Each path below is one point turned by a fixed rotation once a step. After each direction that follows a path, write how fast that rotation turns it, in degrees each step (0 if it stays still).
Each turn is a multiple of 5 degrees from 10 to 175, or 0.
Rotation 1:
[ 27.3  -7.1   0.3  27.1  10.5 -59.8 -48.5   1.5 -10.0 -41.3 -27.1  34.9
  20.3  45.8 -39.7 -15.5  10.0 -23.7 -36.2   0.5 -23.3   3.8 -30.4  41.0
   1.7 -12.6   4.7  -8.2  13.3 -15.1  -4.9  26.0 -36.0   0.0 -33.5   7.9
 -38.9 -20.7   0.8 -33.5 -12.6  17.0]
[-20.0  -1.9 -24.7   0.8  19.8 -35.6 -14.9 -10.0   0.6 -60.4 -25.7  50.7
  44.7  35.7 -41.4   7.4   9.7  -1.4 -25.0   6.0   2.8 -11.1 -16.8  33.9
 -18.0 -23.6 -11.6 -46.5 -17.5  -1.4  22.3  26.2 -29.9  15.4 -44.6  18.3
 -31.6  -8.1  -8.7  -5.8  30.2 -12.2]
[ 27.4  -6.3  -5.1  35.8  -3.7 -50.8 -46.7  -4.3  -8.3 -48.8 -25.5  14.3
  39.5  37.1 -38.1 -11.7   6.0 -47.6 -38.3  11.2 -22.9  -8.7 -32.5  35.1
 -15.8 -10.4 -10.9 -13.7  -0.8  -7.1   0.4  30.8 -16.0 -12.2 -27.9  18.2
 -40.1  -8.5   7.2 -42.2 -10.1   8.5]
[-30.3  -5.8 -15.7   5.1  14.2 -25.0 -35.9 -16.8   8.7 -42.2 -38.7  51.0
  35.3  31.0 -57.1   6.0  28.5  -8.5 -11.5 -14.8   1.3  -8.1 -15.5  38.8
 -15.4 -16.2   6.2 -28.4 -11.7  -1.5   9.3  36.0 -27.1  19.0 -58.7   5.5
 -24.8  -7.7   5.4   3.0  30.2 -20.7]
[ 12.8  -5.9  -5.4  31.5 -18.5 -46.3 -40.8 -10.2  -2.1 -46.1 -17.0  23.8
  63.2  24.1 -43.0  -8.8   1.5 -40.5 -40.1  19.7 -20.5 -17.4 -35.0  25.5
 -32.2  -3.1 -25.4  -9.6 -14.1  -4.9   8.4  36.3 -10.0  -8.1 -12.1  17.4
 -19.6  10.7   1.3 -37.5   5.8  -6.1]
[-19.9  -5.9  -4.5   1.5   7.6 -27.4 -49.5  -8.6   6.5 -38.8 -43.9  26.3
  43.7  16.9 -65.4  10.7  34.1 -22.4 -26.1 -11.9  -8.4   6.6 -13.9  38.9
 -20.8 -12.2  12.8 -23.2  -6.3  16.7 -10.5  43.7 -15.3   1.7 -54.2   2.4
 -14.3  -1.3  29.7   1.7  11.5 -14.9]
[ -4.7  -1.4   8.6  12.0 -22.2 -43.6 -35.3 -16.9  20.0 -36.0 -25.3  42.1
  69.0  12.6 -53.2  -2.4   7.2 -20.7 -35.1  15.9 -28.0 -15.1 -34.7  14.8
 -28.7  15.9 -24.2   2.5 -16.8 -19.7   2.8  42.1 -26.5  -8.7  -9.9   5.9
  -8.3   1.9 -12.0 -32.5  21.8 -10.9]
[ -6.2  -4.2   4.6 -18.8  -4.7 -28.7 -35.8  12.5  -0.7 -42.6 -34.0  12.9
  54.1   3.7 -53.2  15.2  16.8 -10.5 -39.9  -1.7  -9.7  15.5  -9.8  27.6
 -28.0 -12.8  12.8 -35.8 -12.3  26.8 -14.4  52.6  -3.6  -7.6 -50.3   7.8
 -13.3   6.0  36.4  -4.6   9.9 -12.5]
[ -3.3  -1.3   9.9  -3.2 -10.3 -62.3 -34.0  -7.3  25.9 -27.9 -36.0  47.9
  51.4   3.8 -57.2   5.8  14.0 -12.1 -39.7  10.5 -28.8   1.6 -34.9  11.6
 -19.7  27.3 -14.4   8.4  -4.4 -19.9  -9.6  47.8 -41.8  -8.9 -19.2 -13.3
  -3.7  -6.0  -3.8 -20.7  22.0  -2.3]
[  2.5  -5.1  14.1 -30.7 -11.5 -42.7 -30.8  14.0  -5.5 -43.5 -20.9  22.4
  63.5  -1.3 -45.8  13.5  -6.8   9.5 -44.2   9.8 -10.7  13.5 -12.3   5.8
 -31.1 -16.1  13.9 -48.5 -12.7  16.2 -16.9  50.4 -12.8   2.8 -41.9  28.8
 -14.2   8.5  24.2  -3.0  18.5   4.2]
[ 18.4  -1.0  -3.8  -3.5  -1.9 -64.4 -27.7   1.7  27.9 -29.2 -46.5  36.3
  41.2  -2.8 -44.8  23.7  17.5   5.5 -50.7  11.8 -29.7  19.3 -39.1  30.0
 -13.7  21.8 -10.2  -2.2   5.0  -8.4  -6.4  41.2 -48.9 -10.8 -24.7  -6.0
 -14.1 -23.1  15.4 -18.9 -11.1   8.8]
[ 11.5  -5.6  12.4 -32.5  -5.9 -50.2 -29.4  13.9  -4.1 -44.9  -9.7  38.6
  56.4   6.9 -45.2   2.6 -10.8  33.6 -35.8  12.8 -10.1   7.9 -15.1   1.2
 -21.7 -14.8  15.1 -44.0  -3.6 -12.9 -17.6  49.8 -31.5  22.0 -43.6  24.6
 -25.2  -5.9   0.8 -10.3  24.6   8.2]
[ 26.2  -3.1 -14.9  -0.7   1.4 -60.5  -2.4   9.5  25.1 -43.8 -37.8  22.7
  42.8   1.2 -37.4  23.7  -1.9   7.9 -57.5  21.8 -26.6  20.3 -33.6  38.0
 -20.6  10.9 -20.1 -23.2   9.0  -1.0  12.5  28.3 -44.8  -9.3 -20.2   9.6
 -35.4 -22.9  13.4 -28.3 -15.5  15.4]
[ 12.7  -9.4  11.6 -14.4   0.6 -56.0 -35.3  13.3  -6.1 -43.4 -16.4  44.2
  32.8  23.4 -52.9  -4.1   6.0  21.8 -21.5  10.1  -5.5   1.8 -17.0  15.0
  -5.2 -17.8  27.0 -36.5   8.7 -24.1 -15.6  34.0 -44.4  27.0 -47.6  21.8
 -33.2 -23.7   2.2  -7.9  12.8   2.3]
[  6.9   1.1  -7.0  -2.2   7.9 -16.5   7.1   1.4  -6.5   0.4  -0.4   7.1
 -12.2   6.8  12.3  -5.3  -6.7   8.3  -1.2   4.2   2.6   4.9   6.8   0.8
   3.2  -7.9  -5.3  -6.5   3.8  -2.3   8.1   0.1  -5.8   6.2  -4.7   9.1
  -6.1 -13.4  -7.9   1.6 -12.6  10.0] -> 25
[  3.8  -0.6   7.2  -5.1 -10.1  -7.1   5.2  -4.1   2.5  10.8  -3.6   3.8
   9.5 -15.3  -5.1  -3.4   0.6   7.5   2.0   7.3  -3.1  12.9  15.7  -2.6
  -5.3   6.9  -2.0  -1.5  -2.4  -0.6  -1.3  12.5   1.6   6.8   2.5   2.8
  14.4  -8.2  11.9  -1.5  -5.9  -3.3] -> 20
Rotation 2:
[-24.2 -36.8  23.1   7.4   8.2   6.4 -38.4  32.9 -76.0 -46.0  23.2 -27.4
   3.7 -52.9 -11.3 -13.4   3.2 -58.9   0.2 -13.2  -2.5 -10.5 -30.3  12.8
  24.9 -53.2   9.5  13.0  10.1  -2.6 -21.2  -9.4 -26.6 -28.9 -10.3 -25.2
 -22.3  15.2 -24.2   7.8 -30.0 -42.6]
[-22.5   5.1   1.5 -25.3  22.2  19.0 -29.6 -21.3 -53.4 -51.0 -16.5 -52.6
  16.5 -41.2  -0.3 -28.9 -16.0 -37.3  -3.1  14.8  -8.9 -20.3 -24.2  30.2
 -19.4 -41.5   0.2  14.7   6.8 -26.7  -6.1  -9.8 -39.3 -36.1  26.5 -41.8
 -44.0 -11.6 -23.3   9.0 -33.3 -60.9]
[-30.3 -36.0   8.5   9.7  11.0   7.7 -32.9  30.9 -70.3 -55.6  21.9 -27.3
  12.0 -50.5 -11.4  -4.1   6.8 -71.6  -2.0 -12.1  15.4  -5.5 -22.9   9.9
  27.7 -49.3  11.3  15.8  12.0  -2.5 -12.5 -14.1 -35.4 -19.4  -4.3 -20.1
 -24.4  -5.2 -32.0  -3.8 -29.3 -46.3]
[-26.6  -4.8  15.9 -16.7  28.7  15.8 -41.6 -10.4 -57.8 -47.6  -5.0 -52.5
   9.1 -43.6   0.3 -42.0 -16.8 -22.6  -6.5  20.3  -3.8 -30.6 -26.9  17.0
 -27.9 -42.1  -7.2  20.3   8.8 -27.7 -17.1  -4.9 -20.5 -36.4  13.7 -52.0
 -26.8   5.4 -17.6  23.0 -37.7 -48.6]
[-28.9 -22.2   3.0  -7.6   9.0  14.7 -31.2  28.4 -56.6 -60.2  10.3 -30.4
  16.1 -51.3 -12.5   4.4   2.7 -70.4   1.1  -6.3   8.9  -4.6 -21.7  17.6
  27.2 -40.7  12.8  14.8   9.4   1.5  -7.3 -12.2 -45.5 -16.2   3.1 -18.1
 -33.5 -20.3 -32.0 -13.6 -24.3 -61.6]
[-27.1 -18.6  10.7   0.4  33.8  11.1 -33.6   0.1 -68.7 -50.8  -7.8 -47.8
   5.1 -51.6   1.8 -41.9  -7.9 -24.5 -20.2   8.7   4.6 -21.3 -27.8  14.8
 -19.9 -43.8  -4.3  15.0  11.5 -25.3 -15.1 -18.1 -23.3 -33.1  13.6 -44.2
 -25.7  12.7 -21.8  29.7 -37.2 -28.9]
[-25.3 -15.6  20.2 -19.1  -2.6  16.5 -25.3  15.5 -55.9 -45.1  15.6 -35.5
  16.9 -30.7 -13.8  -2.5  -3.0 -66.1  12.1   5.6  -6.8 -11.8 -28.3  26.6
  24.4 -42.6  13.3  11.2   6.3  -3.0 -10.8  -4.7 -36.3 -16.5   9.8 -27.7
 -37.4 -11.0 -34.1  -8.0 -25.6 -75.5]
[-26.2 -13.0  -4.6   1.5  33.9   6.9 -41.4   9.5 -67.1 -62.6  -9.9 -46.2
   8.6 -63.1   1.2 -35.1  -8.5 -33.6 -19.5   2.8  22.9  -8.2 -22.6  12.8
 -19.2 -41.8   3.0  19.3  11.5 -12.4  -5.8 -27.4 -28.2 -34.5   5.0 -35.9
 -24.0   4.1 -19.2  19.2 -27.5 -26.7]
[-28.3 -32.3  31.2 -26.2   0.4  11.2 -22.8  12.9 -66.3 -31.4  14.9 -32.8
  10.7 -27.0  -8.0  -7.3   3.6 -60.9   9.4   4.3 -17.0 -27.2 -23.8  22.9
  23.3 -50.6   9.2   6.7   3.1 -10.4 -20.7  -0.6 -26.2 -22.8   8.7 -36.6
 -32.4  -6.1 -31.7   0.2 -28.4 -72.3]
[-16.7   5.1  -9.7   3.7  31.5  15.0 -40.3   6.3 -53.4 -66.5 -20.3 -49.6
  14.7 -72.9 -11.5 -29.0 -11.6 -32.9 -15.7   2.5  21.0   5.6 -22.7  27.2
 -15.6 -30.0   3.6  20.7  13.1 -12.9  -3.9  -5.5 -47.5 -28.9   6.8 -28.3
 -33.2  -5.2 -18.7   4.9 -33.4 -35.4]
[-47.2 -42.2  25.6 -19.0   5.0  17.5 -18.1  13.3 -69.9 -41.4  24.1 -31.7
   8.7 -26.2   7.2  -9.2   6.1 -62.7   1.0   3.2  -1.3 -36.5 -19.4   8.9
  13.5 -53.9  15.5   5.8   1.5 -11.4 -14.9 -17.4 -21.4 -20.4   9.9 -38.8
 -31.9  -1.2 -32.5  11.5 -23.0 -59.2]
[ -4.3  17.6   2.2   6.5  21.7   8.4 -45.3  11.7 -50.3 -58.1  -8.4 -47.5
   8.7 -68.0 -21.3 -33.2 -11.5 -32.1  -3.8   5.6  -0.1   0.2 -35.0  33.5
  -5.7 -34.1  -3.0  28.0  14.3 -10.5  -8.9  -1.0 -42.0 -35.7   1.1 -30.6
 -30.9   1.2 -12.9   9.5 -38.1 -52.9]
[-49.9 -46.6   7.2 -20.3  10.7  16.4 -21.7  12.8 -75.1 -50.0  16.1 -34.3
  20.8 -34.1   6.7 -12.1  -6.7 -60.0 -12.5   1.0  15.4 -26.4 -14.3   4.7
   7.4 -44.3  14.5  -1.2   2.4 -13.3  -1.9 -22.1 -33.3 -14.3  23.2 -30.3
 -38.3  -9.9 -35.1  -2.2 -23.3 -48.8]
[ -3.2   4.6  22.9   6.4  23.1   4.5 -37.7   4.2 -63.4 -47.3  -2.1 -47.3
   3.2 -65.9 -15.3 -32.6  -6.7 -33.6  -8.4   0.1 -13.6  -7.6 -35.7  28.7
   8.8 -46.1  -2.3  23.2  16.7 -12.8 -29.2   2.9 -28.8 -42.6  -8.1 -36.7
 -25.1   6.1 -12.0  19.1 -41.2 -45.4]
[  4.8   6.7  -1.6   6.6   4.5   1.5 -11.2   2.0  -4.5  -0.9  -6.5 -15.2
  -7.0  -5.6   0.8 -10.9  -6.9   6.8  -1.3   6.1   0.3   5.1   5.5   1.8
 -19.2   5.9   1.7   4.6   2.7  -7.5   7.6   2.8  -0.1  -7.7  -6.9   2.9
  12.7  10.0  -3.1  -8.0  -5.6  11.4] -> 170
[ -3.4  -7.7   5.7   0.3 -14.8  -0.8  -6.2  13.3 -11.1   6.4   5.7  -3.0
  -0.6   7.2   4.6   8.0   2.2 -14.4   9.6  -0.3  -7.3   0.3   7.9  -5.6
   6.6   7.1  10.6  -4.2  -0.2   3.0   2.4   3.5  -3.6   3.3  -6.9   6.3
   6.6   4.0 -10.3 -15.9   1.3  -1.9] -> 175
[ -1.8  10.5  -3.7  -4.7   5.8 -16.1  -2.4  -3.9   5.3   5.1   3.9  -7.3
  -2.8   6.3  -9.6 -10.1   7.4   0.8  11.5  -5.5   6.0  -6.4   7.2  -4.8
   4.7   0.5  -2.2   4.6 -12.5  -2.8  -7.9  -6.4   2.7  17.2  -6.4   1.7
   0.2  -5.8  -7.8  -2.3  -9.0   8.7] -> 0
